In the data rows, 128 means zero.
Some points, each followed by its number:
[226 147  65  86 178 209 155 125 138 158 198 195 130 133 149 160 216 158  87  84 120 161 166  89  29  63  91 109  69  42  77  38] 0
[229 158  49  91  86 161 200 169 141 139 141 153 161 107 101 126 161 164 162 135 139  75  95  87  87 127 126 109  95 130  91  75] 1
[130 139 151 131  96 134 123 111  55 139 203 158  64  32  86 134 159 125 101 133 164  98  92 117 147 190 190 156 139 118 168 210] 2
[197  59   5  72 143 182 164 178 128  66  60 117 187 175  99  84 120 148 121 108 104 150 129  79 120 166 156 124 103 193 154 111] 3
[ 42 129 109  70  10  79 134 192 114  67  88 116 130 202 196 170 115 105 152 204 176 145 106 126 161 122 113  99 120  97 112 118] 4
[108 158 126 101 103 110 160 122 125 146 206 201 111  52  77 179 237 165  94 124 168 134  94  89 121 130 151 128 121 136 116  53] 5
[216 117  94  90 117 167 186 179 159  86  85 111 182 208 114  72 102 142 171 135 107 108 154 134 110  89  91 114 137 149  87  64] 6
[ 94 147 205 255 240 121  70  87 155 144 142 101 115 105  67  82 123 129  64  43  94 122 107 151 156 195 109  61  57 118 188 220] 7
[119 109 102 106  73 136 169 136  98  91 104 132 157 142 152 121 116 111 148 150  91  96 167 187 147  71  88 107 176 150 115 121] 8
[ 79 102 123 181 156  90  45  99 187 191 162  76  85 102 153 129 143 120  89 131 146 187 125  76  95 163 174 156 108 105 139 153] 9
[107 101 124 137 134 136 125 110 104 122 101  86 117 176 157 107  74  84 151 135  92 122 162 178 134  70 139 168 154 110 130 174] 10
[117 110 116 169 163 159 108 140 145 103  94 128 183 212 173 110 145 109  83  67 136 167 162 153 129 137  78  82 129 139 121  94] 11
[147 134 112 116 158 152 156 121  78  94 121 133 134 128  77  94 110 152 116  86 104 130 164 140 158 128 156 137 155 144 143 131] 12
[160 156 106  80  95 166 201 121  97 109 167 202 108  93 112 152 143 118 120 117 145 125 107 132 143 127 115 160 134 101 115 102] 13
[176 147  95  69 123 162 189 175  88  87 140 183 158 127  85  79 124 155 140 163 155 127  93 106 156 167 101 112  99 105 125 103] 14
[103 167 160 180 114  94  99 128 131 155 123 111  97 147 128  76 101 117 165 148 118  95 108 155 142 126 106 105  99  81 102 140] 15
[117 127 167 190 195 129  93 119 178 157 131 109 155 182 167 147 138 142 107  71 132 159 152 122  95 100 106  84  76  74  88 125] 16
[118 112 164 157 164 136 123 119 150 133 129 144 130 120 146 163 151 127  96 107 118 141 141 132 109  95 105 124 131 127 122 111] 17
[150 152 113  92  97 160 191 116  99 112 164 188 115 103 116 154 146 128 120 124 141 125 110 134 141 121 111 150 132 100 112 106] 18
[140 131  95  96 127 150 161 120  93  94  88 125 118 140 135 120  78  90 148 139 143 126 128 148 164 133 172 176 169 154 150 187] 19
[108 117 158 172 197 131 106 161 176 140 133 145 136 146 106 122 176 158 109  77 108 154 115  97 107 139 102  76 116 153 127  90] 20
[201 133 101 126 169 155 127 107 173 198 159 120 136 127 120 106 150 169 150 101 107 132 154 112  68  77 111 147 136  95  89  86] 21
[162 123 109 113 158 154 136 123 107 101  78 105 143 168 153 105 113 125 127 103 102 134 155 165 126 111  99 126 129 144 161 151] 22
[103 141 130 118 126 104 115  95 116 161 152 135  75  83 112 167 145 131 113 128 142 164 139 108 114 121 153 157 163 133 150 150] 23
[101 166 156  68  59  69 135 123 117  99 149 152  69  47 132 166 132 102 116 163 188 141 108  87 150 160 165 172 176 165 147 144] 24
[ 86 143 137 144 126 136 135 156 136 103  85  64 153 191 185 115  54  84 175 165 121  86 137 173 169 132 147 142 129 113 118 168] 25
[144  89  78  89 107 111 142 172 176 132  10  89 202 255 216 152  92  95 144 146 135 187 189 125  61  42  75  93 126 117  92  74] 26
[114 155 165 136 143 136 169 119 135 123 155 144 160 173 159 116 111 153 156 132 112  81 152 183  99  44  68 128 135 109  98  91] 27
[165 142  81  61  69 157 187  97 103  86 120 126 102 106 111 128 139 110 128 136 123 138 116 143 119 142 129 163 160 139 123 163] 28
[ 83 120 153 157 143 102  95 107 130 165 169 133 102  79 131 180 141 131  75 105 140 169 159 136 129 133 114 122 116 143 128 107] 29
[116 111 118 147 166 134 151 129 138 115 122 127 144 151 143 110 126 136 111 103 104 135 151 158 153 118  83 115 155 142 161 108] 30
[151 147 130 114 122 139 142 150 144 163 195 175 145  90  97 160 196 158 127 133 150 124  97  78 115 157 134 105  92  97  94  88] 31
[151 131 127 145 139 118 123 141 182 168 155 136 158 158 179 174 149 155 130 138 140 142 111  88  78 109 123  82  57  71  65  81] 32
[136 130 130 101 122 137 139 137 107  64  99 111 126 123  89  36  88 126 157 133 113 109 160 180 192 120  98 156 177 188 157 165] 33
[ 80 125 194 195 162 110  92 115 127 145 137  93  84 123 125 130 121  93  94 112 101 129 158 161 144 129 142 119  99 112 151 176] 34
[193 145 102  81 120 183 159  93 117 163 192 155 101  68  99 141 152 134 145 109 115 113 163 113  67  97 142 190 147  94  85 121] 35
[141 133 122 147 174 159 110  96 128 124 115 129 120  71  59  80 139 157 114  81  84 123 144 132 152 136 104 116 165 187 145 118] 36
[ 98 110 100 129 117 109 104 112 100 111  44  90 121 145 126  76  68 106 106 140 158 128 137 159 169 188 178 171 131 165 168 211] 37
[181 133 123 124 168 140 125 135 146 152 160 148 131 148 139 132 148 136 138 118 121 138 142 125 100  98  95 115 129 111  89  82] 38
[198 167 103  59  84 116 164 170 125 127 169 141  85  76  44 120 150 151 107 122 114 125  92  76  93 126 161 162 158 163  96  66] 39
[ 99 111 123 203 191 121 103 140 166 140 101 116 178 185 159 149 192 168 106  80 130 150 165 152 146  97  52  25  92 160 130  39] 40
[154 118 118 110 106 112 107 102 125 141 162 136  90  66  84 115 151 122 147 125  97 102 108 158 133 117 145 177 169 132 135 150] 41
[169 128 117 106 140 156 140 146 150 155 175 153 123  87  94 137 178 159 153 103 121 127 126 122 107  95 119 127 116 115  81  75] 42
[160 147  97  47  89 157 241 166 111  85 174 215 166  81  83 171 173 133 128 127 183 135  68  73 133 111  96  77  89 168 101  32] 43
[162 125 117 122 140 141 121 123 158 123  91 106 137 149 124  81  98 129 143 138 123 128 123 134 127 104 144 159 121 136 138 141] 44
[156 119 155 181 160 114  95 140 169 157 108 113 123 149 122 109 116 160 157 115 112  86 102 152 125 115  93 122  99 133 108 112] 45
[114 135 144 153 156 111 110 111 139 162 144 111 103  94 121 136 113 128  94  98 110 149 169 149 133 121 111 126 154 151 143 119] 46
[156 149  75  43  57 146 156 153 143 125 154 155 131 119 141 162 183 154 148 173 190 151  93  40  86 161 174 152  95  93  83  86] 47
[202 154 117  66  77 151 208 193  95  86 150 148 145  88 140 162 105 147 142 143 118 123 118 125 111  67 109 159 167 159  91  70] 48
[160 127 150 160 150 176 185 172 125 123 126 136 142 155 150 144 130 106  89  95 123 142 129 131 108  96  95 126 118 134 128  98] 49
[ 87 122 162 174 146 101  89  79 149 185 173 136  95  51 134 167 174 145 117 121 139 130 121  94 128 148 141 150 124 111 117 145] 50
[136 135  53  57  68 183 239 195  64  36  80 158 199 190 181 124 102  96 112 151 180 174 140 159 143 108  88  96 148 177 138  89] 51
[123 139 170 168 141 122 123 110 124 123 147 137 121  82  78 112 138 148 140 124  99 127 118 117 158 141 141 113 141 121 155 125] 52
[ 50 106 192 242 168  50   7  87 163 177 114  34  54 108  78  93 100 106 133  60  67 125 164 174 170 115 120 148 205 218 195 160] 53
[110 130 116  95 104 132 165 192 124 119 109 154 150 145 135 137 166 134 123 135 139 158 126 113 138 130 107  83 126 149 128  61] 54
[159 142 115 119 124 156 159 131  81  69  72 120 142 144 135  97  69 113 112 137 115 117 139 145 136 137 136 159 154 168 166 128] 55
[113 114 160 179 143 111  73  87 104 139 142 116  73  72  85 118 150 125  97  99 110 138 145 153 164 143 146 163 173 155 166 154] 56
[127 142 118  91 112 146 159 139 130 148 155 153 116 161 176 175 160 124 154 157 141  94 109 105 119  76 118 128 110  94  93 106] 57
[110 116 123 205 146 106  74 120 221 230 154 100 145 136 102 144 193 177 131  84 134 144 125 122 110 132  87  90 106  99  98  52] 58
[ 87 127 199 167 129  84 135  90  95 126 176 149 142  78  84 103 150 137 118 159 109  94  89 118 196 203 170 124 106 155 166 167] 59
[131 120 110 140 153 147 111  99 121 133 126  61  99 134 142  99  79 115 128  89  78 144 202 202 107  91 124 183 159 130 150 190] 60
[140 107 112 126 137 165 142 126 102  83  72  90 142 198 147  72  48  90 162 132  87 112 172 189 157 125 108 160 172 152 149 199] 61
[129 111 108 112 117  95 101 117 124 113 109 115 108 118 126 120 134 108 116 140 143 165 133 102 106 181 160 132 132 152 166 158] 62
[ 93 110 169 145 123 128 139 118 123 128 183 182 123  96 106 180 166 116  91 142 137 122 149 132 147 161 114  73 110 100 144 108] 63
[116 144 148 109 118 148 164 157 102 133 186 212 143  89 111 208 208 149  70 119 196 160  63  30 115 173 136  92  77 111  98  67] 64
[132 138 147 125 109 153  92 137 151 144 109 130 156 136 124 104  73 120 166 158 125  98  91 116 156 150 163 104  98  86 141 178] 65
[ 84 109 140 157 137 105 100 134 171 145 129 128 135 166 169 147 154 132 120 116 134 141 121 104 121 126  97  81  86 139 111  85] 66
[163 107 150 153 194 150 108 129 175 145 124 143 147 160 150 118 157 175  98  88 112 143 134  96 141 143 103  75  96 132 130  81] 67
[136 119  94  87  96 124 151 164 152  95  74 123 171 226 205 127  96 101 169 167 143 139  98 152  94 100  75  96 119  94  90  82] 68
[108 115  97  75  67 122 160 197 114  69  90 135 151 208 207 162  98 130 138 158 172 185 152 135 119 103 105 124 111 104 118  92] 69
[ 91 113 140 119 108 121 128 141 111 108 138 113 122 132 124 174 133  95  69 104 149 181 144 157 133 112 135 147 142 144 158 136] 70
[ 57  97 175 117  79 108 134 132 119 112 144 134 159 182 202 152 123 125 151 163 180 165 133 143 119  76  80 100  88  86  87  78] 71
[ 96 136 169 107  69 111 176 130  42  88 156 178 104  48  84 139 121 123 122 132 147 119 142 166 177 145 126 149 191 186 143 124] 72
[103 125 159 164 158 132 114 100 101 137 129 160 102  56  25  84 169 155 103  71 113 130 108 133 166 175 131 108 178 185 183 157] 73
[ 65 138 160 157 111  97  94 108 117 155 180 128  79  57  99 169 129 100 114 137 122 129 120 110 150 158 180 171 106 137 141 207] 74
[ 94 142 153 109  79 137 216 123  56  75 163 171 106  76 138 149 111  80 109 149 136 112 127 158 154 123 135 126 146 134 119 165] 75
[ 59 118 190 211 164  89  71 115 183 183 112  92  94 156 181 155 109 118  96 107 124 118 140 141 113 100 114 118 123  95 123 135] 76
[118 101 105 142 162 136 170 126 138  95 112 119 156 156 140  96 113 130 107 100  99 144 162 174 166 122  74 113 162 156 187 122] 77
[ 90 108 122 158 148 107  81 126 170 170 141  93 108 120 152 127 144 126 100 130 138 179 133  94 108 148 149 135 118 122 137 126] 78
[194 144 105 112 141  97 105 168 193  99  26  84 157 156  57  18  81 165 151 118  99 100 100 109 154 202 146 147 155 194 193 115] 79
[108 154 161 177 117 100 101 127 128 151 128 119 107 144 132  93 108 117 152 150 122 103 112 145 139 128 110 109 100  89 111 141] 80
[145 115  87  70  76 137 174 176 142  83  69 136 183 250 221 145  90 101 182 188 144 132  91 164  78  75  52  83 124  84  70  58] 81
[182 153  76  59  70 144 180 156 106  57 113 175 131  75  71 117 150 126  96 122 183 152  90  94 170 184 175 128 169 187 179 134] 82
[114 144 178 158 115 105 125 111 113 121 166 153 104  43  54 129 166 162 148 136 112 135  98  98 166 151 156 115 162 132 159 109] 83
[174 128 124 172 199 170 122 118 165 145 112 109 168 174 136  89 100 126 115  94  93 133 161 129 116 115 110 103  86  97 122 129] 84
[104 134 120 149 161 114 125 125 131 127  67  59 116 144 160  96  82  76  95 128 123 124 177 133 131 136 144 133 142 145 155 183] 85
[165 131 102 119 133 164 146 140 155 139 176 193 169 130 120 152 201 155 113 119 143 142 120  88 116 116  96  88  73 103  84  69] 86
[169 111 105 111 129 169 161 148 122  79  73  99 160 205 136  69  66 110 165 134  95 110 166 170 143 119  97 141 160 155 128 151] 87
[147 157 128 100  86 127 157 122 110 144 172 159  81  36  65 147 190 168 132 125 158 126  92  66 139 160 157 145 130 136 133 117] 88
[136 129 123 162 197 150 149 101  88  99 113 136 138 119 109  87 120 116 134 111  93 114 147 160 135 124 106 107 105 137 157 160] 89
[122 119 152 196 187  62  24  67 185 207 147 104  51  41  78 130 176 164  98  74 151 155 116  52 128 189 202 166 115 114 153 172] 90
[133 141 148 152 143 151 112  93 104 148 156 146  93  65  79 125 157 137 134 125 105 110  94 113 142 153 164 141 109 121 147 163] 91
[119 119  81 117 139 104 114 133 163  89  19  61 166 187 151  73  41  90 123 116 133 165 131 140 127 156 160 154 166 170 189 188] 92
[ 88 106 144 173 145 110  94 121 162 141 125 132 137 147 142 130 149 135 114 108 122 145 116 112 129 146 105  80  83 143 124  99] 93
[ 95 102 130 104 110 140 161 149 111 102 113 133 158 175 185 144 118 126 120 146 125 132 127 138 127 105  71 117 111 106 103 104] 94
[127 116 159 166 164 182 146 119  95 155 146 167 116 107 114 126 156 125 122  59 104 129 116 145 142  97 102 133 114 107 128 146] 95
[110 112 168 218 166 100  39 104 195 169  57  62 101 130 106  79 127 122 124  86 102 128 148 156 181 182 160 132 140 166 184 195] 96
[107 115 110 136 137 124 100 128 148 129  73  82 128 167 130 110 138 120  98 120 131 152 136 124 146 131 135 128 163 179 157 136] 97
[106 107 145 165 150 127 103 102 119 140 112  75 100 164 138 104  80  80 148 124  84 117 168 179 135  73 154 162 145 105 140 187] 98
[ 87 135 135 105  49  99 119 161 130 141 165 146 120  85 147 206 183 143 100 168 233 205  75  31 117 207 174 130  85  87  98 128] 99
[ 73 132 138 119 100 112 107 118  95 116 104 105  85  89 120  99 114  86 102 138 145 163 103 107 185 223 180 117 107 138 196 199] 100
[154 140 128 143 170 128 121 130 158 153 156 145 136 113  99 110 152 137 144 109 117 109 117 130 122  96 125 134 126 113 116  94] 101
[ 85 143 133 126  87 103 149 184 123 112 136 162 127 150 114 129 145 145 127 154 129 133  89 129 180 155 103  86 137 157 102  81] 102
[101 123 134 144 100 129 144 144 136 122 106 123 136 188 167 144 111 118 140 168 112 114 132 124 126 119 137 120 136 107 105 133] 103
[126 122  95  75  85 117 159 136 109 134 134 155 139 152 151 149 133 129 138 180 142  97 111 125 128 109 145 122 107  85 102 114] 104
[179 148  75  82  98 131 144 123 130 130 108 103 103 114 102  93 103 127 124 131 133 124 149 112  93 116 189 179 158 151 123 121] 105
[158 154 122 119 138 154 172 152  84  88 166 193 136  63  57 132 158 165 118 116 124 113  90 124 177 162 134 127 125 148 163 131] 106
[120 111 108 131 148 134 104 132 146 142  84  93 139 175 138 126 155 139 112 131 136 157 135 133 116 113 125 123 151 156 133 114] 107
[129 181 139 178 154  54 101 142 172 159 124 134 114 112  97  94 138 136 127 122 127 132  89  79 140 150 157 140 130 152 155 122] 108
[ 89 120 162 172 155 129  68 107 139 121 152 143 125 114 106 123 173 126  83  81 108 166 126 120 149 150 126  96 108 183 151 135] 109
[122 139  99 122 152 147 143 110  95 104 104  97 101 125 126 104  69  91 121 119  83 130 167 178 132 107 166 166 171 114 150 214] 110
[ 95 104 118 148 135 100  87 114 169 177 166 110 111 109 153 152 160 127  87 131 167 190 120  70  93 155 161 129 102  98 117 120] 111
[185 146  74  59 103 184 232 149  88 119 197 242 159 125 140 218 221 162 115 146 192 179  99  64  44  64  79  74  52  75  28   0] 112
[129 106 150 174 173 121  81 111 149 174 132  83 128 151 123 136 132 127  90 122  75 159 151 128 127 131 106 146 109 118 120 152] 113
[106 121 161 179 169 151 101 112 166 222 126 110 126 157 136 145 126 140 112 107 114 141 141  96  93 100 130 125  90  75 112 114] 114
[133 118 159 110 111 148 164 163 159  98  88 121 165 204 165 107 114 104 116 140 148 124 132 166 123  97  95  95 138 140  93  99] 115
[135 149 115  60  78 167 189 134  19  60 124 164 133 120 133  74  59 112 172 164  94  73 135 204 145 103 107 169 153 139 132 200] 116
[ 99 118 143 146 135 111  98 147 153 143 107 105 146 170 145 146 134 138 102 115 137 141 145 123 101 123 108 113 124 120 117 116] 117
[133 161 152 124 106 149 145 120 106 153 182 153 103  70  95 113 152 126 130 142 149 104  90  87 117 161 158 136 106 128 134 124] 118
[170 139 108  91 109 181 159 101 102 133 165 153 103  77 100 132 138 127 135 124 123 113 150 119  93 117 156 177 152 117 106 142] 119
[164 111 110 162 161  96  65  97 174 190 134  93 111  79  59 102 176 173 122  84 122 147  94  31 101 229 214 145 112 178 152 132] 120
[ 87 138 153 163 129 109  94 103 120 170 196 139  78  48  85 177 157 117  98 114 113 141 122  98 132 153 169 156 101 137 130 177] 121
New points follow, each followed by the numbers of its two nearest points above, nearest first.
[202 155 121 127 159 151 148 139 122 134 119 125 121 122  95  87 109 154 188 127 122 112  93  95 122 132 157 165 123  98 132 171] --> 44 101
[105 112  98 133 140  99 105 133 168 102  44  76 161 182 154  88  69 102 118 112 132 163 130 132 127 154 142 130 143 167 171 159] --> 92 97
[136 128 130 125 112 137  99 146 164 129  88 114 169 171 141  98  79 117 158 150 123 110 103 130 149 141 152 107 106 102 143 159] --> 65 44
[153 117 116  97  94 101 109  98 117 118 153 135  94  63  80 112 153 106 150 131 104 107 106 171 143 125 139 182 174 139 136 162] --> 41 119
[ 45 114 202 232 170  81  66 105 192 189 110  85  78 155 200 156  96 105  95 106 120 111 141 153 123  96 119 121 122  88 127 148] --> 76 34
[108 113 127 200 186 117  93 150 169 157  91 105 168 182 166 128 176 169 118  78 109 138 167 167 146  84  53  47 111 166 133  48] --> 40 11
[145 100 141 174 172  66  33  95 193 137  20  18 108 187 123  94  80 109 122 127 107 184 153 161 139 174 154 156 138 166 190 129] --> 96 97
[135 144 111 143 163 131 157 141 123 115  64  64 125 139 161  77  81  78  93 131 114 115 177 135 121 129 132 126 144 160 155 174] --> 85 22
[140 171 148 103  91 156 159 119  89 148 187 164  81  49  77 113 166 125 129 150 148  96  87  81 117 164 162 147 114 149 140 125] --> 118 88
[100 122 129 135 100 105 121 124 126 131 111 103 113 139 171 104  77 103 167 167 102  89 150 177 142 108  99 170 199 120 136 145] --> 10 98
[118 117 177 176 179 154 132 106 168 151 142 148 124 111 147 170 159 127  96 112 107 134 142 130  92  89 104 119 110 105 118 128] --> 17 114
[121 116 164 179 166 121  90 113 147 174 157 100 115 128 116 149 144 130  89 124  87 148 138 122 121 133 111 140 101 107 117 150] --> 113 17
[136 117 122  91  97 143 151 135  95 100 146 155 154 119 126 107 128 129 174 161  84  77 132 161 144 125 100 152 141 142 115 106] --> 8 104
[180 127 103 105 160 170 144 128 108  96  71 107 150 173 154 106 114 132 122  87 104 139 162 166 117  99  86 121 140 145 156 133] --> 22 30
[129 125 150 145 125 137 133 114 111 132 144 155 135 126 141 142 129 116 119 143 129 126 123 125 129 123 117 112 110 114 129 136] --> 17 103
[142 165 141  68  60 118 172 175 101 149 216 190  57   5 102 214 234 148  80 137 185 164 123  48 105 125 145 152 137 115  78  66] --> 5 88
[ 69 120 191 226 180  96  67 116 197 183 112  85  91 154 172 133 101 118 102 101 117 115 136 146 111 105 117 116 119  96 127 136] --> 76 34
[160 143 131 117 123 145 139 116 123 158 159 158 104  52  62 131 190 180 132 109 137 135 106  86 128 147 132 121 126 143 130 108] --> 88 118
[160 131 126 132 163 153 124 122 127 116  89  95 134 174 146 100 106 124 132  95  99 127 158 165 120 104  97 130 134 142 144 134] --> 22 30
[106 132 179 185 154 105 103  99 132 145 118  97 102 119 134 123 103 110 125 122 147 115 121 123 127 145 157 162 126 112 143 206] --> 34 80
[151 119 144 159 160 174 167 151 114 119 113 128 150 163 163 137 111 102  94  95 119 136 140 146 116 104 103 124 106 123 133 123] --> 49 22
[181 122 127 155 147 128 111 145 205 183 153 115 155 172 183 169 141 161 124 144 143 154 117  78  69 117 140  81  31  63  63  92] --> 32 16
[127 128 158 137 138 139 145 106 135 125 149 158 105  91 125 172 160 122 105 130 123 127 126 123 102 120 125 139 118 119 126 138] --> 17 23
[160 122 132 149 147 139 112 134 172 159 147 129 145 157 159 149 134 149 137 134 114 126 123 109 102 121 138 100  60  87  86 119] --> 32 38
[ 88 136 120 148 169 139 108  89  88 109 106  95  65  97 120 116  70  72  93 109  92 141 170 181 144 127 196 170 164 109 177 255] --> 110 98
[ 63 122 171 148 123 111  89  95  97 146 143 104 112 130 155 156 131  95 102 117 107 121 144 145 150 139 129 134 137 135 165 180] --> 34 46
[153 138  63  57  83 184 234 194  71  47  98 170 191 175 157 110 108 112 122 155 173 162 128 145 147 122  85  97 131 152 131  89] --> 51 69
[129 125 165 189 213 130  83 126 197 159 124 105 169 189 166 146 147 144 121  67 124 164 159 116  77  87 101  84  69  70  68 110] --> 16 114
[174 123 110 129 118 139 139 152 174 154 138 122 171 182 183 164 128 155 133 151 151 148 120  90  87 109 141  90  50  70  78  86] --> 32 57
[102 135 167 127  89 111 156 125  68 113 153 161 102  47  88 137 135 129 118 121 140 129 141 156 166 151 139 150 178 177 146 133] --> 72 83
[121 127 113 125 105 119 130 125 112 125 117 131  94  95 107 135 135 112 120 148 161 139 105 101 132 155 157 133 148 142 144 152] --> 62 23
[119 136 137  99 102 144 155 135  68  92 122 149 133 117 126  97  81 119 154 148 103  88 121 174 140 116 110 152 145 140 140 176] --> 116 55
[255 130  58  16 145 205 220 138 114  99 107 126 165 179 129  76 107 143 191 148  97 115 138 103  88  97 163 167 114  85 102 127] --> 6 1
[ 36 126 190 163 138  77  78  95 119 136 141  94  75  61 133 110 129  90 155 154 124 115 111 128 179 171 188 170 125 126 195 203] --> 74 100
[205 146  34  10 101 218 246 149  89  81 147 158 153 148 164 163 119 129 183 163 100  81 154 164  92  18  80 166 151  98  40 118] --> 48 8
[167 119 145 151 172 140  97 122 179 175 146 141 123 123 138 138 167 172 101 102 128 151 113  81 113 145 133  98 102 118 119  83] --> 67 20
[126 137 137 164 172 115 110 125 167 154 148 140 135 100  84 102 153 140 144 101 114  99 112 135 136 100 133 134 127 122 130  97] --> 101 52
[110 126 141 133 144 128 123 129 133 143 132 118 122 116 128 141 112 118  96 106 126 152 164 132 131 126 115 126 138 138 137 115] --> 46 17
[ 84 122 126 115 109 115 119 122 106 103  90 102 114 128 128  99 107  94 111 139 153 167 114 114 179 206 163 125 112 140 182 175] --> 100 62
[200  79  15  67 139 182 174 173 116  70  80 139 183 164 115 101 136 155 130 120 113 147 117  86 116 151 138 115 105 171 129  86] --> 3 6
[160 149 121  93 109 151 179 157 126 124 187 201 156  98  83 156 197 164 127 132 149 122  93  86 134 163 122  99  99 117 112  77] --> 31 86
[160 152  57  25  40 148 153 153 142 119 143 144 121 118 154 162 177 152 153 186 202 161  90  26  76 161 194 174  96  90  78  91] --> 47 99
[151 160 119 131 124 151 135 155 142 154 148 145 134  85 111 145 158 146  78  82 134 156 127 100 115  62 113 113 126 157  95  50] --> 42 38
[101  97 113  99 105 151 162 171  99  65 102 105 164 200 150 162 114  77  62 113 149 189 153 173 132  90 107 129 141 146 159 129] --> 70 94
[ 86 109 136 233 211 117  88 142 168 155  84 102 182 193 187 150 188 167 102  61 106 150 191 185 157  66  31  16 100 176 133  29] --> 40 11
[118 146 133 121 107 134 155  99 106 135 159 147 115 114 121 166 151 150 120 139 132 132 124 131 130 101 115 133 140 104 115 126] --> 18 23
[183 108  56  57  95 131 125 165 121 125 114  88 136 135 153 121 136 131 115 118 145 168 151  74  92 160 156 157 183 179 115 103] --> 105 62
[ 73 127 148 155  86 128 146 129 123 107 109 120 123 178 165 149  99 105 131 179 114 104 125 142 151 125 155 129 146 106 124 166] --> 103 25
[153 130 146 155 140 120 117 141 144 153 123 130 116 137 113 114 121 162 157 133 120  84  96 138 119 118 110 127 105 121 100 120] --> 45 101
[153 110 123  49  71 111 166 152 130 135 158 155 104 117 183 188 152 120 157 197 209 171  95  67  64 124 162 167  79   0  48 137] --> 47 104
[139 108 108 136 167 166 131 111  88 100  76 124 183 179 182 103  73 119 128 113 117 113 151 165 145 133 123 108  82 106 147 166] --> 22 89
[154 129 118 146 164 154 124 123 144 124 120 135 146 154  93 113 122 127 126 100  94 158 138 138 141 112  96 106 129 141 155 108] --> 30 22
[131 128 106 156 179 157 100 104 128 154 152  58  89 130 140 100  83 142 125  68  57 159 225 217  85  66 103 185 162 137 147 184] --> 60 98
[ 63 121 171 156 143 110  70  89  90 162 138 102 110 130 147 147 137 105 104 104  96 118 144 148 152 147 126 137 130 145 174 182] --> 34 56
[165 129  98 137 140 166 140 144 176 141 177 193 186 149 123 167 211 155 109 116 153 154 121  73 123 117  83  61  53  98  79  54] --> 86 31
[112 120 106 106  96  86  84 127 152 169 128 149 124 136 144 188 177 144 115  93 170 202 101  90  92 162 175 123 124 120  99  95] --> 111 78
[ 72 106 110 143 127 119 129 134 105 104 133 105  95 134 140 151  97 108 115 153 162 140 139 131 121 118 134 128 125 142 152 155] --> 70 62
[148 124  82  78 132 171 185 122  74  83  83 143 117 134 142 131  61  70 153 148 158 133 127 150 166 143 188 190 175 141 153 212] --> 19 110
[155 119 114 180 217 154 136  93 108 107 108 126 142 138 117  85 129 127 121  90  94 122 144 153 134 123 110  85  95 137 148 134] --> 89 84
[174 134  92 112 144 149 159 155 121  79  51 115 175 196 150  73  52 118 132 138 120 123 147 154 134 107 106 123 139 141 145 129] --> 87 22
[100 141 125  92  55 103 134 113 123 111 135 122  80  87 100 116 118 102 110 146 129 109 108 115 179 159 174 182 169 182 159 158] --> 24 41
[184 125  97  93 130 164 160 164 150 128 151 156 144 114  96 117 175 164 168 116 126 116 118 116 108  95 115 116 109 115  80  71] --> 42 38
[190 134 101  84 132 158 158 162 160 160 179 169 123  89  93 138 205 172 171 112 128 128 108  91  91  90 120 124 111  97  66  50] --> 42 31
[150 141 115  75  78 127 154 171 148 151 132 159 145 159 174 151 109 120 153 192 154 129  85  86 103 140 145 129  90  50  90 110] --> 104 57
[124 132 108  92 115 141 166 145  91  92 135 176 163 182 159 132 105 121 124 141 113 129 163 138 118  78  81  98 102  99 137  93] --> 94 104
[ 87 143 184 126  82 111 164 136  65  96 145 165 117  74  97 133 110 114 129 140 131 104 128 163 182 146 124 137 166 166 150 140] --> 72 75
[213 156  58  81  83 156 193 166 120 124 140 157 148  90  92 122 154 152 153 138 144  83  88  88 101 145 133 120 112 135 107  99] --> 1 14
[169 139  89  85 101 195 168 114  40  84 164 162 113 106 124  96  94 132 134 161  95 101 181 191 146 108 136 187 163 121 138 181] --> 116 119
[137 120 137 182 152 109  65 109 182 161  68  73 105 127 103  81 123 128 122  93 108 129 153 142 153 160 167 146 148 169 166 168] --> 96 97
[ 91 129 126 102  50 110 137 155 119 124 147 143 128 101 150 182 163 132 117 167 192 176 102  79 128 165 149 127 114 106 102 128] --> 99 47
[185 141  58  59 103 148 214 161 118  91 109 111 182 180 136  94  85 136 178 143  85 118 151 153 111  72 100 153 180 136  90  83] --> 6 87
[ 96 111  98 132 122 106  84 104 104 133  26  58 113 153 134  71  42  94 110 141 143 122 156 167 166 174 180 199 144 170 171 232] --> 37 92
[ 89 118 153 172 163  98  71  95 131 125 117  77  94  92  94 105 108 125 110 111  78 123 132 122 154 152 145 137 147 166 183 193] --> 56 34
[174 132  93 113 149 168 164 155 120  72  50 121 185 207 159  70  36 120 132 141 112 106 153 178 143  96  90 125 135 138 135 139] --> 87 61
[ 75 112 161 186 108  68  70 102 127 137 109 105 101 119 102 104 119 110 108  99 139 132 145 174 157 170 119 135 146 180 166 154] --> 56 34
